In the rows, zero is written as 128.
Rotation paths and how fast each direction turns (deg/step)
Each turn is a multiple of 5 degrees from 10 to 175, or 0.
Each row of a path follows its step; steps can be skipped.
Rotation 1:
step 0: [118 127 141 133 128 132 128 127 128 127 126 131 128 128 125 128 127 125
 127 127 134 133 120 127 135 118 134 124 128 130 138 133 128 130 130 129
 118 135 136 121 122 124 132 124 135 127 130 130 142 124 135 129 136 124
 134 117 131 117 130 131 134 120 130 130 127 130 131 135 134 132 133 127
 119 128 129 131]
step 1: [119 121 129 129 128 126 128 125 128 125 116 133 125 134 134 139 127 127
 126 128 132 123 134 132 126 128 119 136 132 123 126 121 130 127 136 125
 128 126 128 131 127 134 123 118 134 127 128 129 131 127 117 138 123 119
 124 131 129 131 131 135 129 138 134 123 120 129 136 129 136 137 129 130
 140 136 120 129]
step 2: [128 137 116 135 135 123 138 138 127 122 140 135 136 133 130 136 127 127
 133 123 121 133 125 126 127 133 130 125 126 124 130 124 134 130 119 132
 123 126 119 128 130 130 134 131 126 137 139 125 134 141 125 129 133 128
 130 132 130 127 126 134 126 133 133 119 127 124 118 126 127 123 131 128
 131 124 126 132]
step 4: [126 135 136 122 126 121 132 125 127 129 125 129 124 126 135 123 131 128
 124 132 128 126 135 141 120 127 127 117 126 128 127 119 124 132 129 133
 132 118 141 131 125 128 127 130 137 130 132 128 120 113 126 114 137 131
 119 131 126 134 137 132 128 127 128 128 129 129 119 122 127 128 129 134
 133 130 128 131]
step 9: [128 135 133 124 124 132 121 124 131 129 130 127 128 132 134 126 126 124
 130 129 127 128 133 134 124 132 134 131 133 131 125 121 124 140 131 129
 118 132 123 130 125 129 129 121 116 130 133 135 145 122 135 125 129 129
 129 130 129 122 118 129 124 116 130 129 123 127 136 129 129 132 130 140
 137 128 138 126]
step 11: [131 120 123 126 124 132 143 124 119 130 124 115 132 119 128 137 126 124
 122 127 128 127 126 120 128 126 131 116 127 129 124 134 123 126 129 131
 126 129 121 131 127 121 129 125 129 128 142 126 125 137 125 123 124 123
 125 129 122 134 126 131 130 134 140 124 123 128 124 135 135 127 128 126
 126 128 137 137]
step 13: [124 124 134 134 133 136 129 127 128 128 131 130 125 141 128 125 130 131
 134 131 128 121 136 125 130 121 125 140 119 132 130 115 126 120 119 134
 128 129 121 133 122 131 119 127 135 134 129 127 118 118 130 121 131 123
 121 122 125 125 136 135 126 123 130 126 124 127 128 124 128 126 128 115
 131 128 122 127]
step 14: [138 128 121 129 129 125 134 130 126 122 126 133 131 128 134 131 123 135
 120 128 120 131 135 132 129 122 130 126 134 126 122 121 120 139 125 130
 125 127 123 112 129 124 129 134 126 133 123 122 123 128 127 145 130 122
 125 135 125 128 136 125 128 125 129 129 124 122 128 131 122 122 117 130
 131 132 138 126]
Directions:
[128 126 128 126 129 129 127 130 128 127 131 129 129 129 127 128 130 128
 127 130 128 125 128 125 128 129 127 127 127 127 128 126 128 126 126 128
 129 126 127 126 128 126 127 128 127 130 129 129 129 127 128 129 127 128
 127 128 128 129 127 129 129 127 124 127 128 127 128 127 128 129 128 130
 127 127 128 128]
70
[128 129 126 128 128 129 127 128 128 127 129 128 128 128 128 128 128 126
 126 128 129 127 127 128 129 127 128 131 127 129 127 128 126 128 130 127
 126 128 126 130 128 128 128 129 130 127 128 131 126 127 127 128 124 126
 128 129 130 128 128 126 127 129 128 127 130 130 130 127 127 130 127 128
 130 128 130 129]
175
